Turns, then the turns between two rows, first turn first; the first pair answered:
k_492 (before -> after):
[  7  -7 -14 -16  -9  16 -12 -13 -18 -13   5   6   5  19 -26 -31  18 -25
 -18  29  17  18 -14  -4   6 -13  -4  31  -6 -28  24   0 -33 -27 -10  -5
  19   1  -9 -14  -4 -32 -21] -> [ 26  13 -26   4 -15   1 -16 -13  -4   0 -13  -1  -5  -2 -44 -19  19 -12
  -1   9  20  32 -35  -1  -1  -2 -13   8  -7  -1  44  19 -28 -22   2  13
  -3  -9 -29 -14  -7 -13  -9]
[-11  26 -17  37  21  -9  15  20  10   2  -8 -22  26   2  29  25 -15  19
   4  16  -9   0  -8  28  -1 -24  24  -2  -2  34   0 -17   1  26  23  30
 -27  17 -14 -15  -8  33   1] -> [-29 -18   6  21  12   0   8  12 -16  -7   4  -6  31  27  33 -14  -8   2
 -22  40  -5 -16  21   8  18 -18  11  31  18  14 -44 -27  17   9 -19  -3
  15  14  -5 -12  -5 -27   8]
[  7   5  -5  33  -6   2  13  18   7   0  -1   4   2  -8   3  18  -9   3
 -12  -3   7 -16  -6  -6   3   6   5 -12  -9   5   2 -10 -19   0  30   6
  10 -11  -5 -15  17   6  13] -> [ -2  -8   1  24  -7   8  13  16  -1  -6   7  11   7   0   9  10  -9  -6
 -22   8   7 -23   3 -13   8   1   5   0  -6  -6 -12 -18 -17  -5  20  -6
  22  -7   3 -13  19  -8   8]
k_123 (before -> after):
[ 22  15   7 -13   4  28   2 -17  16 -18 -17  -2 -12 -11  24  12  -2   2
  12   9   4   8 -19  -5 -16  -8   2 -31 -16 -37  17   9  -8 -29  31 -27
  -7   4  -7 -11 -18   1 -21] -> [ 22 -15  10   0  -4  15  -9 -14   4 -13 -22   0 -19  -7  16 -14   1  19
   4   5  17   3  -2 -20  -5  15 -30 -27  10 -16 -11  14  29 -26   6 -31
  16  -7 -18 -11 -12 -33  -1]
[ -7  10   4   0   7  -9   5   4   0  10   0  -7  -2   1  -6   6  -2  -5
   1   5  -3  12   4   7  -7  -5   7   3  -4  -4  11   4  -8   7   4  10
 -16  -6  -2   3  -7  14  10] -> [  1  11   8  -8   0  10  -1  -6   1   5  -1   2   1   5  -6   5   1 -17
  -6  12  -5   6  -1   0  -2  -5   5   5  -8 -16  13   0  -9 -10   0  -8
   2  -8   3   3  -7  -3   9]
[-10  -1   7   7 -12  -9   3 -11 -11   9 -22   1  -9   0 -27 -14  13  -2
  11  -9   3  18   4   4  11   4   2  -3   6  -5   4  22 -18 -19  -4   5
 -22  -9 -24   9   4  -4  33] -> [-10   9   7   4  -9  -3   4 -13  -5   6 -18   0  -6  -1 -27  -9  12  -8
  12  -6  -2  21  -1   8   9  -2  11  -4  -1  -9  12  22 -28 -21   3   4
 -27  -7 -21   7   3   4  27]
k_918 (before -> after):
[-17  18 -24   4   4  -7   4  -3   3   8   6  -1  -1 -19 -13   7  12  12
  17 -17   2   9  -3  26  -3  -8  19  -7 -12  16  14   4  -5  12  21  16
 -28   8 -14   9  -1  45 -22] -> [-37   4 -14  -4  10 -13  14   1 -10   2  16  -1   3  -7  -8  -3  12  10
  10  -8   1   8  12  28  -1 -15  27   9  -6   7  -3  -4  -9  17  13  15
 -28  14  -4  12   1  43 -26]
[ -7  -6  -7  16 -26  10 -22   7 -28 -14 -43  17 -11 -14  -9   7  -4 -43
   3 -11  16 -11  -5  -5  12   2   2  -8  20  19  21 -36   4   1  -3  -2
  20 -12   4  -7  19 -29 -11] -> [ -5   2  -8  18 -28   7 -22   7 -24 -10 -47  12 -13 -18 -17  11  -3 -43
  10 -16  15  -5 -12   0  10   3   5 -13  19  24  32 -29  -1   2   3   3
   8 -15  -1  -6  18 -21  -9]
[  9  10   5  -3 -13  -3  -1   2  -8   6  -1  -5 -14  -1 -24  -7   3  -9
  -4  -8  10  -1  -1   2   3 -12   5   6  12  -9   2  21 -27  -6  -4  -9
  -1  -3  -6  10  -5   6  11] -> [  3   6   8  -5 -11  -5   2   2 -10   5   5  -4 -11   3 -22 -10   3 -11
  -6  -5  10  -4   3   2   2 -14   6  11  13 -12  -4  18 -27  -6  -5 -10
   0  -1  -2  11  -5   5  10]
[ 10 -14  -9   2  -3  -6   1  14  10  -1  -5  -4 -16 -12 -16 -10  -4  25
   3  -7   6   6   4  -4  -3  24 -13  -5  10  16 -10   1  37   9  11   4
  -5  -7  -7 -19  11  -9   7] -> [ 10  -9  -7   3  -4 -10   5  13  12   0  -7  -7 -17 -13 -20  -8  -4  22
   6  -8   5  10   3  -1  -4  24  -9  -6  10  18  -7   3  32  10  13   8
 -14  -8  -8 -17   7  -2   7]
Pairs:
Between the rows of a pair lie two turns.
[ -9  -8  -2  -4   1 -29   7   5  12   8  -7 -11  -1  19 -16   5   7  18
  10   3   7  27  -9  -2  -4 -17  -3   7  18   2  -4   4  -4  14  -2   8
 -12 -18 -22   4 -12  13  -2] -> [-16 -22   1 -10   5 -23   7   7   2  -1   2  -7   4  30  -5  -3   5  18
   1  11   9  16   4 -10  -2 -16  -5  15  21  -7 -24  -5   6  13 -10  -2
   6 -13 -13   2  -6  -3  -7]
k_918 then k_918
[ 18 -11  -2  -3 -16  13 -12   6  -7   1  -7   1 -14   6   7  -2   4 -24
  -9   8  15 -14 -10 -18  19  -3 -25  -3  -3 -13  -7  14  17  -6 -12   4
  17   3  -3 -11  -6 -22   8] -> [ 29   6 -12   3 -13  13 -12   5   5   5 -13  -4 -17  -4   8  13   1 -18
   0  -1  14 -12 -22 -14  11  -2 -23 -17 -11  -4   9  17  15   0   3  14
   7   3  -6 -14  -6  -5   8]
k_492 then k_123
[ 13  -8  -3  -2  10   7  -7  -3   0  -4 -12   1  -1   0  14   2   7   9
  -1  -9   0 -23   5  -7   0  -1  -4   1  -8  -3  -3  -6   8  -3   8  -7
  18  -8  -3 -14  -4  -2 -11] -> [ 15  -4  -5  -3   9   5  -6  -3   4  -4 -13   1   0  -1  16   6   6   9
   2 -10   0 -23   3  -4  -2  -2  -1  -3  -9  -3   1  -7   5  -2  12  -7
  16  -6  -4 -16  -4   4 -12]
k_492 then k_492
[-49 -12  32  -6   0 -14  28   6  11 -17   9  -7   8  27  15 -11  -6  -3
 -12  28  -4  21   7  -3 -25 -17  21  13  12 -13  -2 -18 -23   4  17  11
 -29  19   4 -28 -20  26   1] -> [ -6 -10  25  14 -29  -9  -1 -10  24   3 -22   3 -13  12 -24 -20   7   0
  -8  10  13  29 -19 -22 -10  15 -22  -7  27  15  17  14   2 -22   4  -2
 -13 -12 -34 -29 -27  -8  39]
k_123 then k_492
[ 15  28  -6   0   2   3   1   4  13   1  -2  -4  -3 -14   3  12 -10   1
  11  -7  -1   6  -8  14  -2  -3  -1 -21 -11  -4  21   4  -6   4  17   5
 -15   1  -7   1   2  25  -4] -> [ 16  16   6 -17  -4  24  -6  -9   7  -8   5   9   0   1   5   1  -3 -21
  -3   9  -2  -3  -4   3  10  -7  -3  -8 -10 -23  12  -1  -8 -19   1 -21
  12  -1  -1   2   3  -8  -5]
k_918 then k_123
[ -6 -10   0   5   8  -7  -3  33  -5   7 -17 -26  16   1  -4  -2  10  -7
   4   5   5   8   9  11  -5 -14  14  24   8   0 -12  -7  -5   8 -20  23
   9  -5 -19  20  -9  10   3] -> [  2 -10   4  -3   1  14 -12  22  -2   1 -18 -18  18   6  -2  -2  14 -21
  -3  11   3   2   3   4   1 -15  11  26   1 -12  -8  -8  -8  -9 -24   3
  29  -7 -15  19  -9  -7   1]
k_123 then k_123
[-30  20   6 -15  10  14 -21  -6   3  28  -6  22  -1  12 -22 -19 -12  -1
   5  -1 -17  10  21  33   0   1   1 -14  -1  -3 -29  -9   4 -10  -6  15
 -36  14 -33  11  17  24 -13] -> [-31   7   7 -18  10  22 -25  -9  -2  23  -2  29   1  19 -16 -27 -12  -3
  -2   2 -17   2  28  22   4   4  -7  -9   3  -7 -41 -15  13 -14 -15   3
 -17  16 -27  11  20   4 -15]
k_492 then k_918
[-43  -4   7   0   5 -17  15 -23  -3  -4   3  14 -19   4   2  15   4 -32
  12   4 -28   5  -5  12 -21 -12  23  34  15  17   3   4 -35  15   0  29
 -26  20 -13  21 -10  -2  29] -> [-40 -26   7  -8   7   2   5 -25 -10 -20  13  24 -12  16  26   6   2 -33
  -2  13 -25 -19   7  -5 -13  -7   4  38  16   8 -23 -10  -8  11 -13   9
  19  24   1  15  -1 -37  23]
k_918 then k_918
[-21 -16   5  31   4 -49  13  20 -16  30  -4  -2  -9  19 -30 -15  -3  26
  19  -9   0  12  10 -10 -11  19  12  -2  27  19 -18  22  20   8 -12   7
  -3 -22  -4   3 -13  10  25] -> [-26  13   6  11  17 -26  26  15  -2  19   5  -6   3  20 -15  14  -5   3
  24   3 -14  13  -6   9 -22 -12  52   0  -5 -10   9  10 -24   6  16   5
 -24  -7  16   4 -18  45  -5]
k_918 then k_123
[ -8 -11  -2   2  10  10  -1   4  -9 -13   7   6   8  13  19  -4  -8   2
 -17   4  -4 -15  10 -10   4  -3  -6   4   0  -3 -16  -8  17  -1 -10  -6
  25  10   7  -6   1 -14   0] -> [ -5   8 -11   6  18  11   5   6   1 -12   7   0   9   3  25  15 -12   6
  -5  -3  -8 -13  -1   2  -7 -11   8  -9 -15  -3  -1 -11   6   9  10   7
   9  16  11  -8  -1  14 -11]
k_492 then k_492
[ 11   5  -1   3  -4  -5  -9   3   5  10  -5   2  -9  -4 -19  -6   2  -3
   1  -2  11   6 -13   2   3   8  -8  -1   6  11   7  14   5  -1  -4  -2
  -5  -7 -12   1   3  -7  13] -> [ -5   5   4 -12   8   5   2   8  -1  -3  12   4   1   8   2   0  -4 -16
  -4  11   1  -1  -5  11  -1 -10  16   9  -7 -13   3  -4 -14   4   2  -4
  -5   9  10   1   2   5  -8]
k_123 then k_492
[  9  17  -3 -12  -3  23   3 -15   7  -4  -3  13  -3  -7  -4  14  -3  -8
  14  13 -13   2 -18 -11  -5  -9  11 -14 -15 -11  12   6 -23 -13   2  -4
  -2   0   7 -14   1   0  -7] -> [  7  -6   3  -8 -12  16  -6 -16  -4  -2  -4  20  -8  -2  -9  -8   0  -2
   3  14  -6  -3  -6 -23   4   5  -8  -7   3  -4  -8  10  -1 -16 -19 -11
  18  -9   0 -11   4 -28   5]
k_918 then k_123
[  0  27 -13   9  -5  16  12  16  -6 -14   7   4   1   5  -2   4   1  -6
 -10   3 -15   3   5  14  -5  -3  31  32  22 -22  -7   4 -19  -6 -17   9
 -12  16   0   7 -13  -4  -1] -> [  7  21 -17  10  -7  28   4  14  -5 -20   7  11   3   9   6   2   2  -5
 -14   4 -11  -7   4   4  -2   1  15  28  20 -25 -13  -2  -4 -11 -22  -1
  12  15   3   3  -8 -23  -2]
k_918 then k_918
[-19 -14  -1 -13  15   5  -5  -8 -11  17  -5   3  -2  20  -4   5   8 -18
 -23  13  -8   1  -4   3 -18  -7  11  -9 -19 -27  -5  -1  -8 -11   9   0
  23   2  -9  -1   7   2   5] -> [ -5 -10  -7  -1   6   2 -15 -10  -4  25 -18   3 -10  11 -16   6  10 -12
 -18   4  -1   9 -13  -1 -15   5  -3 -21 -14 -11   2  11   5 -11   8   2
  25  -6 -24  -1   6  -2  19]
k_918 then k_492
[ -8  -7  13  -9  -3  -9  12   5  -1  -2  -3  -9  -2   8  -5  -6   8 -20
   7   9   8   0   8  13  -2  -7  12   9  11  -2  -3  14 -12  -8  -8  -3
 -12   2   8   1  -2  -2  -4] -> [  0 -15   7 -10  -4   5   2   3  -1  -9  -1  -4  -2   9   4  -7   8 -19
   3   9  12 -13   8   4   0  -2   1   4   7  -4  -9   8   1 -12 -11 -14
  11   4  12  -3   2 -20  -7]
k_918 then k_918
[  9  23  19  -9   0   2   4  -5  -4   7 -21  17   3  14 -28 -19   8 -16
   9  -1  18   4  -8 -16   2   6  -7  18   8  -3   4  27 -27   1  -4 -12
 -22 -28   3  -7   1 -20  15] -> [  2  28  18  -6   5  -8  10   0  -2  10 -19  12   4  11 -28 -15   6 -11
  15  -4  17   9  -8 -11  -4   4  -2  17   6   0   5  29 -32  10   1  -1
 -36 -25   5  -7   3  -4  14]
k_123 then k_123
[ 23   4   3  -9 -11  30 -18 -13   6   0  -8  17   6  -2  -6   1   4 -13
  -5   2  -1 -10 -10  -8  15   0  -7  -2  -4 -11   2  11   5 -28  -3 -26
  21  -8  -7   3   0 -30   8] -> [ 19  22   5  -3 -10  13  -8 -11  12  14 -15   8   0 -10 -24   8   3 -16
   6  -4  -4   8 -21   6  10  -4   8  -5  -5  -5  21  23 -19 -24   7  -8
 -15 -13 -19   8  -7   3  11]
k_918 then k_918
[ -2   6   6  -2   8 -11   2  -1   1   3  -3   8  -7   0 -14   1   4 -10
  -4  -1  -2  13 -10   4   1   1  -6  12   8  -2  -2   9 -10  -9 -11   4
   7   1   1   5 -15  -1   6] -> [  1   5   5  -4   8  -3  -2  -2   2   1  -2  11  -6   2 -10   1   5 -12
  -7   1  -4   8 -13   3   0   1  -7  11   4  -6   1   5 -10 -12 -11  -2
  13   3   5   5 -14  -7   3]
k_492 then k_123
[ -2  -7  -6  21 -19  -7   8   8   3  18 -18   5 -27   3  -9 -11  -4  30
   9 -16  23 -18  -2 -29  -1  21 -39  -2  25  33 -12  28  52  16  12   7
  11   0 -29  -7  14 -25  40] -> [ -7  41  -8   8  -8   0  26   7  22  15 -15  -6 -21  -6  -8  27  -7  12
  26 -14   7  -2 -27   1 -19 -10  11  -8  -7  13  35  28  -7  21  51  23
 -42  10 -20  -4   3  36  18]
k_918 then k_123
[ 34  41 -11  -3  16  48  -1 -19   4  -3 -12  10  19  -1  28  27 -17  -9
   7 -31  10   6 -30   7 -20  -8  -8 -38 -25  -3  17  -6  -1  -6  18 -14
  20   2 -26   9   4  22 -21] -> [  1  41   6  -9  23  16  22  -9  -8   6  -4   0  19   3  17  21 -17 -12
  12 -25   4  25 -16  27 -24 -24  23 -19 -17  -9  16  -3 -32   6  18   5
 -23   6 -24  18  -5  54 -25]
k_918 then k_918
[-32  18  24  -3 -20 -21  15   5   5  11 -11  -1  -5  18  -4 -35 -15 -27
 -25  20  -1  27  28 -11  28  -1  -2   8  39 -20   6  -9 -19 -25 -16   2
   3   3   3   4 -20 -17   8] -> [-39  15  16   9 -12 -43  20  17   1  15 -11 -10  -7  12   0 -34 -21  -5
 -18   8  -1  29  37  -5  21   4  -6   3  47  -3  -2 -10  -5  -4 -12  21
  -8   5   3   4 -17  -2  10]
k_918 then k_123
[  1  11 -16  16  -3  10  -3  18  28  -7   9   2 -17  11  19  12  -8   3
  17 -10  -5   4   4  14  -3 -11   0 -18 -11  10  -4 -11  21  10  22  20
  12  -9  -6   8  26  25  -3] -> [-12   8 -11  13   0   1   5  21  23  -5  13  -1 -16  16  19   8  -8   1
  16  -7 -10   9  11  18  -2 -18   9 -10  -7   6  -9 -12  12  16  19  24
   3  -8  -5  10  25  34  -4]
k_918 then k_918
[  3 -12   9  -6 -16   5  -5 -11   2  -7   1  17  -7  10  -7 -14   4 -22
  -6  13   4  -8   0 -10   2  11  -3  10  12 -11  -3   6 -10 -10 -10 -19
  17  -6   2   0  -1 -21   8] -> [ 21   8  -3   8 -17   2  -9 -13  17   2 -12  12 -13  -6 -14   0   3 -13
   8  -3   7  -1 -20  -5  -4  15  -6  -8   6   3  19  14  -9  -7   6 -10
   4 -11  -9  -2  -3  -2  12]
k_492 then k_123
[  2  17  25   0 -28   4 -18  -7   9  18 -15   5  -7   1  -5   7  33 -40
 -31  30  -7  40  12  19   5 -19  34  28  -9 -25  18 -13 -32 -20 -21 -23
 -25  -4   7  18 -16  24 -24] -> [ -5 -23  28   8 -32 -13 -26   1 -11  20 -11   8 -11   9  -1 -21  33 -21
 -41  28   4  32  38   3  18   1   3  36  18  -9 -21 -14   9 -13 -49 -28
   4  -8   3  15  -7 -11 -10]
k_918 then k_123
[ -1 -13  11  -4  10 -17  -3  -4  -1   7   7  -3  -7  -5  -5  -1   4  -2
   3   7  -5   6   4   6  -3   9   7  -4   9  -2   6  -4  -2  -3   1  -5
  -4  -5  -5   9 -21   4  24] -> [  2  -9   9 -11   9  -3  -3  -9   0   2  11  -1  -2  -1   0   3   5 -10
   0  12  -7   2  -1   5  -1   3  10  -4   1 -11   9  -9  -6 -11   2 -15
   6  -3   0   9 -21   1  19]
k_492 then k_123
[  7  21   4  13 -20  -7   4   0  22   7  -3 -25  -4  -4 -24  -7  11   6
  11   0  -1   8  -9   9  -5  13 -20 -11   1   9  18  34  -6   1  12  12
 -30  -1 -25 -10 -17  -8  15] -> [ -6  22  13  -2 -17  -2  13  -2  17   2   5 -24   1   4 -23  -7  11  -8
   6  12 -10  10  -6  15  -5   0  -2   1  -2  -8  19  29 -27  -1  12   8
 -39   3 -17  -4 -22   1   7]
k_123 then k_918
[  8 -13  15   9 -18  21 -28  -3 -11  -1 -13  14 -12  -4  -3 -18   4 -11
   0  20   0 -21   2  -1  -4  -3 -10  16  21  -8  -3  -3 -13 -27 -17 -12
   8  -8   6 -11 -15 -19 -12] -> [ -8   2   5  22   3  -8 -11  17  -9   3 -11  -3 -11 -12   7  -1  -7  13
  15   5  -2 -12   5  18 -22  -7   6   9  17   7  -2  -6 -20   8   6  23
 -30   3   9 -11 -12  31 -20]
k_123 then k_492
[-22   4  16 -22 -13  -6   9  42  16  33 -14  -7  13  28  -8   0  -3  -4
 -18 -19 -18   8 -13   4   9  28  -1  11  14   8  13   6  16  11 -31  -5
   2   0   6  -2  11  17  -4] -> [-22   9  15 -27  -9  -3  13  44  17  30 -11 -10  17  28  -3   7  -5  -9
 -19 -16 -20   8 -16   8   6  23   6  13   7   2  18   2   9  11 -25  -4
  -2   4  10  -2  12  27 -11]
k_918 then k_123
[ -8 -16   0   3  -6  10 -13  10 -11  -4  15 -13  -2   4  11 -33  -1  25
  -6   6   0  -9  26  -4  -9  19 -14  -2  16  -4  -3   8  19   7 -14  -8
  23  21   0 -14  10 -19  20] -> [  8  19 -17   9   3  21 -12  10   8  -7   7 -20   0 -10  19  -2  -9  30
   9  -4  -5  -5   2   9 -23  11  -2 -26  -6   1  26   8   5  14  14   6
   5  26   1 -18   8  16   7]
k_918 then k_492
[-13 -22  33  21 -36 -40   8   5 -23  28  22  -7  -2  18  -9 -22  20   6
 -13  11  20  -2  11  11  -8   0 -20  22  24  15  10  24 -16  -9 -21  -5
 -23 -17  -6  11  -7   5  29] -> [ -3  10  14  29 -22 -36  15   9  -7  27  19 -15   3   5   4  10  10  16
   3  -2  16   0  -5  26 -25 -11  -4   0   1  19  34  20 -28   8  11  13
 -46  -8   1   7  -5  46  13]
k_918 then k_492
[  5  -7  -4   6  -9  -9   5   5  -9  -1  -4  -8 -12   3   2 -13  13   0
   3  -5 -16  -8   7 -15   4   3 -17   2  -2  15  17  11  17   0  -6   6
  13  -8  -7 -11  -3 -12   4] -> [ -3   7  -8   2   3  -8  14   9  -6  -6   2 -13  -6   3  12   1   9   0
   8  -4 -22  -6   7  -3  -3 -10   3   0 -15   6  24   2   0  10   8  13
  -2   3   3 -11  -5  13 -11]
k_492 then k_918
[ -9   0  20 -14  -8  -2   7  -1 -12   1  -1  -7   0   8   4   7   3  -7
  -5  14   0  -8   0   7  -6  -8   3  -1   0  -6   9  -2 -16 -11  -1   3
  -9  17  13   4  -8  13  -1] -> [  2  -6  19 -11 -16   5  -4  -6 -11   0  -6  -1  -2   8   3   3   5  -7
  -9  13   5 -14  -1  -2   1   0 -12  -6   5  -2   5   0  -1 -19  -9  -8
  11  12   7   2  -6  -7   6]
k_123 then k_918
[ -9 -30 -17  -7  17  29   0  10 -18 -34  31  16  10  24  39   8 -21  24
  -8  12  -3  -2  11   6   9  16   1  -3  -5 -14   1 -15  19  24  22  -2
  25  35  27  11  29  17 -47] -> [ -3  -9 -22  19   9 -11   6  17 -11  -6  11   1  -7   1   6  14 -20  43
  13 -12   1  27  -3  21   2  28   0 -18   7  22  27  15  13  38  33  33
 -25  19  -3  17  21  54 -25]
k_492 then k_123
[ 18   0   5  -5 -30  -3  -9 -18   1  16 -14 -15 -15 -16 -13   4  15 -24
  -9   2   0  23 -26  16   8  -4 -20 -18   3   0  20   4 -14  -4   3 -14
 -17  -7 -21   8 -18 -20  10] -> [ -1   6   3 -17 -10   2   6 -10  -1   0   3 -19  -2  -9  16  21   5 -25
  -8  10  -8  16 -18  30  -4 -24   6 -12 -13 -18  16 -18 -30  11  21  -7
 -25  12   3   6 -15   5 -17]
k_123 then k_492
[  6  16  14  -5   0  16  -8 -27 -10   1  -3  35   0  23   7 -16   8 -20
  11  11 -10  -6   2  -6  10  -3  34  15 -11 -24  15 -11 -15  -9   7 -25
  -4 -13   2  -6  -9  -9 -10] -> [ 11   9   8  20  -8 -18 -11 -19 -13  22 -19  26 -16  10 -17 -29   8   7
  22 -10   1   7   4  -7  11  21  11   5  10  11  10   8   7   2  -1  -4
 -19 -27 -24  -5  -9  -5  15]
k_492 then k_123
[ -1  -8  -5   5  -5  -7  -6   7  -4   5  -7  -7  -2  -5   7  -6  -3  14
  -4 -10  -4   4  13   0   1   6  -2  -6   9   9 -11   2  15  12   5   8
   1   1  -5   1  12   5   5] -> [ -6   0  -3  -5  -1   3   1   6   0  -1   0  -8   4  -2  13   3  -3   2
  -3  -4 -10   7   9   9  -2  -7  15  -4  -2  -6  -2  -4  -4  10  15   6
  -8   6   6   3   8  17  -8]
k_123 then k_918
[ -7  16   2 -17  -9  16   8  -7  28  13   9  27  -4  -8 -25 -20  31 -32
 -18  -8   4  -1   9   2   9   7 -37  17  30  -3  25   4   3  -4 -28  -5
 -13 -12 -12  13   8  -6  10] -> [-22   9   4 -12   0  -5  17   4  20  18  12  19  -5  -9 -23 -26  27 -20
 -16 -13   2   3  22   6   6   7 -32  22  39   5  14   3   5  12 -30  10
 -28 -10 -10  13  10   8   9]
k_123 then k_918
[ 19  -7 -10 -17  -5  33   3   9  34  13 -23 -20  -1 -16 -46 -18  -6  -9
   3  -8 -18  23 -24  19   6  -8  15 -11  15  33  26  31 -24  -7  -6   5
 -20   9 -23   4   7  18 -14] -> [-17 -30   8 -32   3  22  15  20  13   7  -5 -21   7   3 -34 -35  -7 -13
  -9   8 -23  20   5  22   9 -18  31  18  25  18  -6  16 -30   3 -19   5
 -21  20  -6  10  11  15 -26]
k_918 then k_918
[  2   5  -4   4   3  -2   4   3   8   1  -4  -1  -1   1  -3   4  -2   2
   4 -10   3   1  -1  -8   7  -2   4  -1  -3   3   2   2  -1   1   6  -1
  -3  -1   2   2  -3   4  -4] -> [-3  2 -2  2  7 -5  8  3  4  1 -1 -2 -1  4 -2  1 -2  2  2 -7  3  1  4 -5
  7 -3  9  4 -3  0 -4  2 -3  2  3 -2 -2  1  5  4 -4  4 -5]
k_918 then k_918
[ -8  -2   3   6  -3 -22  11  -3   8   1  -3   3   5 -10   5   9   1 -44
  22   6  14  -7  12  13   0 -13   7  -6  -2   2  17   3 -24  -1   5   1
  -3  -6  -2 -12   5  20  13] -> [-18 -19   8   6  -7 -27   8  -1  -5   1   1   5   6  -3   5  -7   2 -43
  16  12  17 -12  24   6   5  -7  -2   2  10   2   1   1 -15  -2  -9  -5
   7  -8  -3 -12   6   5  18]
k_492 then k_123
[ -1 -25  11 -17  -6  -9   2   0 -21   2   3   5   7  24   4 -16  10 -23
   5  -1  12  -2  21 -17   9   7   4  13  30   4 -36   4   5  -2 -14  -2
  10 -14 -10   6   1 -24  27] -> [ 25  21 -17  -3   3  -3   2   2   9   6  -9  -5   7  -1   8  27   3  -8
  31 -25   9   5 -13  -2 -12   4  10 -24   4  19   8   8  -4  13  29  23
 -16 -11 -17   1  -1  25  17]
k_918 then k_492
